The rows of R fall into 3 groups, and each row is roughly a mix of its group's hidden directions; one row fits no group.
R (98 x 10):
[[ -4 -42  35  12   1 -10 -31  16  37   1]
 [-30 -29  -1   4  40 -22   1  32  -9  29]
 [ -1 -44  29  14  -3   2 -31   6  41  14]
 [ 22 -31  22  42 -30 -12 -19  -3  27  -4]
 [  9  -6  -1 -22 -38  53  17   2  -7  26]
 [-39 -40  -1   0  22 -27  -9  27  -7  25]
 [  4 -16  11 -24 -34  45  21   4 -16  32]
 [-33 -22 -29 -26 -29  15 -12  -9 -25 -28]
 [ 25  18  -3 -32  -7  28 -14 -21  49   0]
 [ -9  22  28  14  40 -32  -1  25  30  -7]
 [  3 -24  36  -2   3  18 -26  -1  41  35]
 [  0 -45  31  22  -9 -13 -32  -9  26  16]
 [  2 -43  21  10   0  16 -28   7  41  26]
 [ 50  20  -7   1  -7  12  40 -21  21 -13]
 [  9  30 -34  -9 -15   3  39 -16 -37 -17]
 [-13 -29  27  32 -15  -8 -40   6  29 -19]
 [  5  -9  44  37 -12 -36 -31  -4  -1  -5]
 [ 49   0  11   1  21   3  23  19  33  30]
 [  9  -8  27  15   7  21 -24  -9  55  24]
 [ 58   4  13  31 -22  -3   9 -17  15 -15]
 [-37 -29   6  41  -8 -24 -20  16 -25   3]
 [-13 -11  27  33  13 -45 -38   0  -3  -3]
 [-21 -49  19  18 -10  -5 -44   9   4  11]
 [ -2  17 -15  16  44 -34  -2   5  35 -25]
 [-16 -25  24   6  -4  20 -33 -12  51   4]
 [-34 -42  11  17  -1 -34 -32  15 -10   2]
 [-30 -26   7  19   0 -18 -21  21 -51   8]
 [-21 -33  20  29 -20 -15 -35 -21  17 -20]
 [ 17  49  21  18  26   4  30  19  10  15]
 [ -3  -3 -41 -38  -4  41  31   5  -3   3]
 [ 41  29  -7  -2  -8  38  36 -10  18   6]
 [-39 -18   1   1  38 -45 -14   6  -6 -17]
 [-10 -30 -12  33  -4 -12  24  24 -45  18]
 [ 14 -21 -33 -33 -11  33  41   0   6   8]
 [ -1 -19   3 -14 -45  36   5  -2 -38  22]
 [ 53  20  -4  -1  -4  11  33 -19  32  -6]
 [ 19  31  34  17  37 -18   9  11  31  13]
 [-49 -18  10   7  22 -12 -35  25 -17  14]
 [-21 -32  36  -2   7   1 -41  12  33  10]
 [ -4  -3 -47 -29  -9  34  32  11 -18  -6]
 [ -5 -41  26  43 -21  -8 -31   6   9  -4]
 [ 46  26   7   5 -26  15   1 -28  28 -21]
 [  6   6  32  40  30 -36  -3  22  18  10]
 [-23 -56 -12   4 -31   7 -22  -9  -8 -18]
 [ -2   7 -33 -28 -27  29 -16 -33   0 -30]
 [-37 -29  13  11  -3 -24 -45  16 -19   6]
 [ 40  26 -11  -6  28  15  29  12  14  35]
 [-22 -38  17  19 -11 -27 -42  16 -16  10]
 [-16 -37   5  26  37 -26  12  27  12  21]
 [ 19  45 -13 -23  -7  28  25 -26   1 -24]
 [-17  13 -38 -47  30 -21   7  -5   3 -17]
 [  4  11  42  48  17 -21  -4  24  14   7]
 [ 28  12  -6  -8 -12  27  29 -15  53   2]
 [-62 -18   6   9  24  -9 -24  19  -3   0]
 [-27 -20  22  18 -29  12 -38 -31  19 -11]
 [-12  -7 -17 -21  26   6  25  28 -31  42]
 [-16  10 -15 -22  40 -31  12   2 -43 -13]
 [  7 -26  37  34   0 -42 -27  -1   8   1]
 [  2  35  -9  19  37 -35 -11  -7  19 -32]
 [ -7  27 -14   4  33 -46 -17 -16  -9 -32]
 [ 36  25 -13  -8  33  11  31  25  24  16]
 [ 15  57 -13   1  16  -1 -10 -22  20 -31]
 [ 29   7  35  -1 -29  34 -18  -8  29  22]
 [ -2 -20   2 -22 -41  49  13   5 -13  22]
 [-53 -15   4   1   3 -17 -35  11 -32  -7]
 [  6  13 -16  20  42 -41  -9 -10  25 -26]
 [-16  20 -42 -38  16  34  22   4  -5   2]
 [ 42  29  -8   3  32  -6  27  20  -3  30]
 [ 13  -9 -31 -30 -11  45  35  -3  14  11]
 [ 42 -11  13  27 -42  24   0   0  20  19]
 [ -9 -18  13  24 -35  -1 -32   9 -49   3]
 [-38   7  18   5 -11  27 -42 -26  25  -7]
 [ 18 -25  31   6   0  16 -11   3  56  18]
 [ 25  51  19  -1  34  -6  21   5  16  18]
 [ 15   1  33  39  -7  -7 -39 -13  31 -15]
 [ 28  51  23  19  18   2  19  15  10  23]
 [  8  22 -30 -30   3  47  30  -6  10  14]
 [ -3  30 -35 -34   6  39  29   4  -8   4]
 [-23 -25  12  21  14 -35 -29  18 -39   1]
 [ 28  20  17  23 -45  30 -23 -12 -12  -9]
 [  9  16   2  39  39 -45  -7  -4  10 -17]
 [ 31  27  22   3 -32  41  -9 -29  -1   6]
 [ -4  -9  42  31  -6 -40 -35   1 -10  -5]
 [  7  14 -29 -46  -1  26  35   3 -11  24]
 [ 13  26  34  42  21 -13  21  24  -7  20]
 [-53  -4 -14  -6 -17   1 -24 -16 -24 -32]
 [-20 -17 -45 -36  21 -15  28  13 -13   4]
 [ 57  -2   6  15 -36   0  11 -20  21  -9]
 [ 20  24  -9 -13  -9  41  28 -13  44   4]
 [-37   5 -12  -7 -37  25 -15 -27 -33 -14]
 [-14 -16  29  31  -2 -46 -34  -3 -12 -12]
 [ -8 -32  11   1 -15 -44 -45   3 -21  -1]
 [-20 -18  18  19 -24 -13 -52  -7   1 -31]
 [-51 -12   5 -10 -25   0 -30 -20 -26 -20]
 [-21  -7   9 -47 -37  31  -6  -4 -26   5]
 [-21 -21 -33 -39 -20  16 -12 -26  -8 -28]
 [-39 -32   6   2 -15 -29 -39   7 -24  -5]
 [  1  16 -34 -36   9  42  28  -6   3  21]]

One row of each group comes first, with its name. Which group is each row after those in?
[-31 -33  11  23   6 -32 -27  18 -32   1]
W
[ -6  33 -29   1  -9 -11  20  -7 -50 -26]
X
[ -3 -10   4 -30 -35  48  21   6 -17  24]
P

[ 35   2 -14   3  33 -34  31  34  -5   3]
X
[21 46 22  0 26  1 20 21 26 24]
P
[-33 -16   8 -11 -19   2 -49  17 -25  24]
W
[ 13  42  31  27   1   3 -25 -20  20 -28]
P
[ 20 -33  27  22 -11  19  -5   7  47  21]
P
[ 46 -12  15  17 -47  -1 -19 -13  18   2]
W
[  0 -23   0 -15 -37  43  20  12 -19  31]
P
[ 13   2 -22 -31   4  45  29  -8  27  22]
X
[-23 -36  15  22 -35  -9 -29 -17   2 -29]
X
